128 stands for zero in the data rows.
In each game, the first row plays the second. By how much does the first row win? 15 means about a draw, 30 a big win and 0 a big loss. Wins can go round in a circle. Each row has two weighted sums of its numbers, A and B, taken from their middle values. A row wins by its A times the other's B, less its B times the other's A.
[ 73 168 168 168  94 125 105  86 123  63 136 137 105  95 104 149 118]
[ 97 116 158  87 144  89 115 167 105 158  96 140 109 106  91 121 153] ~ 16
[166 111  75 151 106 194 117 123 176 137 165  78 176 155 152 133 112]
[146  87  84 128 195 156 145 111 159 147 159 132 112 132 143 152 169] ~ 9
[130  91  77 111 175 142 127 122 158 133 152 126 131 134 136 150 170]
[184 145 143  86  84 113 118 181  87 186  92 119 189 143 156  64 124] ~ 27
[106 146 152 165 102 129 118  88 148  74 143 109 138 117 116 147  96]
[ 75 145 183  68 144  51 130 143  58 143  46 146  95  72  88  86 144] ~ 14
[ 95 153 143 169 114 130 103 106 154  87 140 127 120 108 108 147 121]
[151 145 102 168 121 170 139  88 158  85 169 109 136 133 152 138  94] ~ 15
[ 96 125 147 124  98 117  86 128 155 107 134  91 132 101 103 133 137]
[138 119 111 147 148 140 147  98 136 123 140 114 143 143 142 136 116] ~ 12
[107  61  79  97 165 140  85 177 182 156 158 109 137 129 108 157 191]
[ 77 202 167 176  98 136 156  33 143  35 153 140  68 113 123 176  69] ~ 14
[184 155 153 113  91 121 132 160  73 161  98 135 172 146 165  63  98]
[111 107 123  94 198 111 135 155 119 153 112 165  69 133 108 148 190] ~ 15
[ 76 192 183 166  57 110 105  75 134  49 125 108 136 100 106 121  73]
[175 104  97 153 126 143 142 130 128 160 145 132 136 166 158 120 115] ~ 20
[132 189 148 189 121 128 179  60 116  76 144 123 120 126 157 128  91]
[162 104  65 167 138 200 110 126 204 127 193  87 156 160 168 139 115] ~ 22
[120 101 130 115 159 115 136 135 131 137 119 132 108 123 115 149 153]
[102 125 136 115 159 115 131 120 129 122 122 144 103 124 117 151 154] ~ 20
[ 97 154 156 149  68 117 107 111 137 103 141  97 171 121 117 129  87]
[152 121  87 162 124 174 136 107 182 105 183 100 149 143 155 135 129] ~ 13
[122  96  92 137 119 154 104 121 186 124 160  80 150 130 131 144 139]
[151 107  82 160 122 172 135 125 170 129 164  97 161 147 135 129 113] ~ 16
[116 157 164 133 123 111 168  95  94 113 107 164  90 128 126 131 113]
[194 166 128 161  96 142 159 103 101 126 137 131 136 160 175  97  88] ~ 9
[ 85 126 106 148 125 171 120  78 196  78 193 104  97 130 118 168 106]
[150  78  54 133  83 206  99 130 207 126 203  56 212 166 153 122  94] ~ 7
[132 120  85 139 151 157 139 107 161 116 164 115 133 130 146 158 139]
[113 150 118 153 116 145 144  86 146  86 150 100 135 117 133 138 115] ~ 16
[ 90 137 179  79 192  38 139 154  56 184  34 177  80 105  81  86 182]
[128 174 121 185 159 160 178  58 138  91 173 152  80 138 182 180 115] ~ 22
[ 83 224 186 192  82 123 144  47 137  38 148 155  76  98 120 156  74]
[114  92  86 127 107 168  88 129 183 115 180  66 181 135 124 135 125] ~ 16
[138  65  69  89 199 138 136 142 161 151 143 141 118 132 129 143 196]
[158 101  57 179 112 222 116 111 223  91 248 111 119 162 191 193 103] ~ 13
[104  67 126  53 192  82 110 210 109 196  85 155 124 111  80 107 208]
[ 80 109 121 137 162 135 109 103 165 110 151 136  72 121 107 182 172] ~ 13
[198 138 138 142 121 126 158 150  78 169  96 160 131 155 172 113 112]
[157 130  87 181  78 212 116  96 179  82 184  84 177 167 175 126  70] ~ 14
[183  89 110  81 164 103 136 180  79 213  89 142 158 142 136  99 185]
[139 132 111 156  96 151 121 112 150 117 154  67 178 139 130 123 103] ~ 16
[ 80  74 112  60 196  85 104 181 114 172 102 175  79 118  83 131 205]
[115 141 140 164  72 133 121 109 144  87 140  94 161 120 125 133  90] ~ 10
[124 131 105 145 107 149 139 112 149 111 149  98 128 130 124 129 120]
[ 68 188 170 173 150 113 160  46 114  54 148 170  55 107 124 186 122] ~ 27
[138 142 111 161 145 141 153  86 134 108 153 125 123 121 148 147 122]
[ 73 156 158 143 118 119 127 102 128  81 122 135 110 102  95 153 127] ~ 17
[ 94 154 171 139 103 107 150 114  99 117 107 144 102 109 115 137 110]
[192 124 123 105 105 135 124 156 100 174 120 127 179 145 171  79 109] ~ 13
[ 97 111 160  63 201  63 130 179  74 193  55 162  94 108  81  91 205]
[155  69  41 118 174 181  92 165 193 158 167  94 166 153 137 125 173] ~ 23
[139  92 101 132 185 145 155 116 138 150 152 149 119 138 152 157 163]
[ 94 124 162  98 135  87 124 150 114 131  96 138  93  92 105 120 131] ~ 6
[ 60  95 138  56 204  92 113 151 131 132 111 173  64 109  86 158 186]
[197  94  95  97 121 138 119 177 112 190 117 123 167 156 163 101 140] ~ 10
[ 99 146 128 152 121 149 123 100 163  90 139 117 106 110 121 148 124]
[140 170 149 165 150 120 193  58  95 105 122 169  89 126 153 147 116] ~ 8
[ 70 156 189  58 165  57 135 120  69 108  65 194  55  71  89 121 139]
[ 82 162 176 154 118 103 124 103 122  88 109 140 103 103 105 141 125] ~ 21
[ 98 139 166 105  97  97 104 143 124 105 102 115 121 103 106 122  97]
[ 92 134 141 144  83 133  86 122 164  81 155  96 138 110 105 135 124] ~ 4
[181  83  95  94 155 128 132 183 100 211 105 127 169 157 145 105 170]
[ 85 139 166 129 124  99 125 133 115 112  95 137 110 108 103 136 127] ~ 16
[189  88  69 133 119 176 119 157 153 178 149  92 183 177 148 115 126]
[111  68  66 113 135 180  93 164 186 140 171  62 171 125 110 135 160] ~ 11
[126 157 133 160  59 159 146  66 151  75 160  89 172 138 153 122  53]
[104 139 154 105 166  79 146 142  82 150  83 195  69 120 112 112 168] ~ 16
[105  97 130  76  99 112  77 189 141 135  95  92 129 117  95 110 141]
[151 125  80 158 142 172 133  98 179 104 185 125 123 135 153 164 124] ~ 14
[145 105  68 122 181 165 140 104 168 127 176 126 131 137 160 167 163]
[208 141 131 118  83 148 139 169 105 159 127 126 189 152 171  81  89] ~ 29
[147 113  99 151 105 172 130 110 157 117 149  83 168 150 145 113 109]
[105  81 136  74 153  96  89 185 107 180  85 122 124 112  85 107 170] ~ 16
[103 121 149  99 180  92 137 158  96 151 104 181  84 142  97 133 171]
[ 97 112 132 128 108 122 105 137 148 114 137  99 135 112 102 140 137] ~ 10
[ 62 167 212  65 140  27 133 132  45 123  34 140 105  59  75  76 131]
[108 181 166 159 127 103 177  60  95  80 113 159  98 107 130 150  98] ~ 17
[ 76 233 221 196  62 107 149  35  95  22 127 148  90  87 116 135  55]
[154 114  84 158 107 189 114 121 170 131 161  93 190 160 150 123 102] ~ 17
[144 104  80 138 182 145 152 105 156 122 171 129 120 146 151 162 165]
[173 108  81 122 107 161 124 156 150 161 140  86 189 152 159 110 124] ~ 25
[194  87  49 171  87 230  91 134 210 137 220  74 188 192 179 142 106]
[112 198 168 170  76 120 163  72 101  82 115 125 126 136 139 120  66] ~ 18
[113 117 120 152  76 150 110 137 150 121 146  70 174 125 125 125 116]
[168  61  38 133 146 204  99 155 206 155 188  74 188 176 135 125 151] ~ 14
[ 87 163 175 168  96 122 116  97 141  66 129 110 121  95 106 136 101]
[ 94 148 175 118 164  68 159 130  80 139  90 195  57 127  98 129 145] ~ 12
[ 97 121 164  83 161  57 130 156  80 161  69 170  85 105  89 118 172]
[ 87 134 150 109  60 127  89 120 151  71 132  71 161 113  91 116 101] ~ 5
[104  74 102  86 193 115 109 159 152 150 117 147  98 131 101 149 201]
[183 114 130  84  99 113 104 188  87 179  86 114 204 152 144  61 133] ~ 20
[ 87 143 128 153 119 138 107 111 160  96 150 132 122 114 116 149 134]
[ 96 138 124 130 129 123 133  98 147 109 139 132 121 123 118 144 133] ~ 10
[145 146 109 153 150 135 162 102 131 123 155 129 139 130 144 150 122]
[ 91 169 169  62  70  87  84 156 116 111  87 104 134 100  89  92  95] ~ 17
[106 111 161  75 200  58 139 174  72 185  49 170  86 103  78  99 199]
[204  76  84  87 139 147 103 210 118 210 121 116 196 156 149  92 154] ~ 19
[ 79  96 160  56 163  75 108 166  92 148  72 147 111  81  90 110 168]
[144 118 101 158 175 149 140  91 148 122 160 138 113 133 145 160 147] ~ 17
[ 84 116 103 155 151 147 108  86 185 102 172 122  77 121 118 178 146]
[170 177 147 171  79 144 143 107 102 123 129 121 145 156 161 110  75] ~ 13
[156  68  53 101 175 170 103 162 193 171 172  87 162 149 117 135 158]
[136 128 100 146 174 147 157  86 137 116 152 149 107 135 142 169 140] ~ 20
[198  77  76 118 136 165 125 168 133 189 127 133 145 167 162 113 152]
[162 133  77 160 155 168 126 119 177 121 191 114 132 151 145 154 130] ~ 15
[164 155 117 170  97 148 152  99 132 117 153 121 159 164 152 114  86]
[ 89 123 175  83 139  74 141 162  86 133  68 157 109  86 100 108 147] ~ 15
[165 184 171 114 124  69 178 127  35 159  62 163 125 131 146  90  99]
[ 91  89 140  79 160  92 131 165 115 148 108 181  76 106 108 133 168] ~ 14
[204  60  68  69 139 151 101 224 128 224 124 125 181 164 158  96 169]
[118 116 113 132 160 122 152  89 140 121 139 137 109 122 130 153 140] ~ 15
[174 128 117 151 105 143 139 123 113 141 119 121 131 158 148 122  95]
[151 146 108 181  76 188 125  91 153 109 170  90 162 161 162 126  74] ~ 8
[ 92 161 197 108 133  56 129 132  61 122  58 154 105  84 101 105 122]
[203 115 114 103 113 127 134 187  98 182 117 128 187 163 169  84 120] ~ 16
[148 171 127 180  81 158 146  82 147  68 163  89 168 135 166 118  62]
[168  87  64 143  98 202 105 131 181 137 175  69 209 171 157 124 106] ~ 15
[103  77 100 117 165 127 107 160 157 143 145 134 119 125 109 157 178]
[172 181 127 214  81 186 134  73 145  76 165 112 147 165 172 126  58] ~ 17
[144 153 127 145 145 114 171  78 119 109 128 142 114 133 149 133 106]
[145 119  69 157 159 168 130 107 186 105 192 123 144 145 139 176 130] ~ 23
[ 96 152 139 148 120 125  95 116 158  83 158 123 130 113  94 136 122]
[166 141  88 173 105 187 124  97 170 113 188  99 162 149 169 129  85] ~ 16
[107 156 198 118 129  55 153 121  50 135  67 187  82  89  97  98 133]
[ 88 150 149 152 120 109 108 104 130  98 121 131 113 119 108 143 133] ~ 18
[196  63  65 105 169 151 129 176 129 200 139 127 145 180 149 117 169]
[101 182 174 164  91 119 156  83 101 100 104 137 112 113 125 124  82] ~ 14
[147 116  83 154 128 163 136 110 173 109 174 109 136 126 151 142 116]
[153 112  71 151 146 195 124 120 179 122 186 107 149 154 147 149 137] ~ 13
[ 83 123 168  89 109  95 115 147 110 118  97 132 112 104 100 138 120]
[ 86 155 193 125 113  75 134 134  83 115  80 146  91  91  96 118 116] ~ 13
[ 63 123 166  50 196  54 123 155  69 127  66 172  59  87  84 124 171]
[146  62  69  99 178 163 122 166 169 158 144  95 157 144 130 152 180] ~ 22
[ 85 107 131 113 142 120 102 143 152 122 121 130 122 111 102 155 158]
[127 154 143 151 105 123 135 120 120 125 119 107 142 128 130 122  98] ~ 18
[123 157 129 156 123 133 151  93 119 104 125 120 121 127 143 141 111]
[169 137  93 152  76 181 125 102 165 114 178  86 186 165 159 109  86] ~ 15
[ 85  84  99 129 147 151  76 150 187 140 173 107 142 123 106 154 176]
[177 131  97 177  72 196 132 110 160 117 166  88 184 175 167 121  73] ~ 23
[196 140 129 129  78 136 139 144  95 166 120 125 179 147 171  81  90]
[125  94 113 110 150 128 135 145 138 146 125 134 121 138 108 131 149] ~ 20
[ 93 155 159 156 102 120 126  82 134  64 122 141  94 116 105 143 127]
[ 79 133 114 133 143 142 122  98 172  86 162 132  71 123 104 184 143] ~ 14
[109 153 149 131 165  98 171  83 114 111 118 156  91 108 130 168 144]
[107 104 136  88 177  87 123 169  97 171  81 175 101 136  82 115 195] ~ 8
[ 68 197 226 111  94  64 144  89  62  65  61 158  66  92 110 110  81]
[119 133 161 119 127 105 125 143 105 142 112 135 110 110 107 114 132] ~ 16
[103  80 131  76 175  97 115 191 119 170 101 159  99 135  90 125 198]
[ 82 166 170 161 113 100 147 100 116  87 115 151  99  96 106 147 122] ~ 17
[ 86 186 176 173  66 134 100  74 145  34 148 111 122  92 105 134  70]
[ 94 173 141 175 105 143 134  62 159  67 155 117 100 109 139 162  96] ~ 12
[206  69  87  91 149 148 137 190 115 209 119 133 162 169 157 108 170]
[122 104 134 109 134 130 116 173 131 154 115 121 123 113 106 136 147] ~ 13
[111  82 128  59 175  86 115 195 101 200  77 148 115 112  81  99 198]
[151 132 109 149 145 148 152 106 139 129 136 124 123 147 147 126 129] ~ 17
[126 134 106 163 113 175 125  82 181  83 177  98 131 117 151 146 100]
[113 146 152 114 165 111 151 132  91 134 102 174  79 139 119 134 130] ~ 13
[186  92 111 120 157 113 152 168  82 194  93 154 141 150 158 105 161]
[ 86 168 209 117 115  79 133 114  85  89  74 140  93  94 100 122  90] ~ 11
[171  92 100  84 132 118 124 190  84 207 106 137 177 137 129  98 171]
[203  46  78  71 139 141 104 225 128 225 127 121 196 156 151  97 170] ~ 15
[165 108  85 123 175 142 147 140 151 147 150 121 140 155 135 129 141]
[102 130 139 103 185 102 145 131 113 141 109 182  76 125 110 154 164] ~ 17
[ 88 137 170 118 121 100 111 130 114 116 120 140  97  98  88 137 126]
[147 122 113 124 151 129 155 108 118 141 130 141 124 142 150 137 122] ~ 22
[ 76 203 158 182 135 115 165  29 117  62 142 162  55 107 125 179 114]
[ 94 123 103 142 141 161 108  98 187  93 175 110  88 118 116 164 144] ~ 11
[ 89 145 183 113 196  55 163 143  61 168  65 198  72 109  98 109 175]
[187  86  85 111 145 145 125 169 124 183 119 137 146 168 157 118 160] ~ 14
[200 161 118 185  94 133 171 100 103 140 131 153 133 164 181 126 100]
[160  85  50 138 136 178 120 142 189 130 173  77 183 159 131 126 131] ~ 15
[159 174 123 225 107 171 166  70 156 101 170 124 124 153 159 146  82]
[ 97 126 165  90 144  94 116 149 104 152  96 141 103  96  98 123 140] ~ 13
[148 107  92 144 137 158 130 128 165 139 153 108 149 143 134 141 115]
[167 135 138 121 108 126 139 140  94 159 106 137 137 136 144 114  94] ~ 13
[174 104  57 178 131 205 117 121 209 132 205 100 153 155 159 159 119]
[ 78 142 185  75 147  49 147 141  65 130  60 162 105  79 102 110 145] ~ 12
[103 122 114 148  99 152 129  98 158  90 162  84 161 128 144 136  89]
[113 103  95 120 135 151 117 131 176 123 155 107 139 128 119 153 154] ~ 15
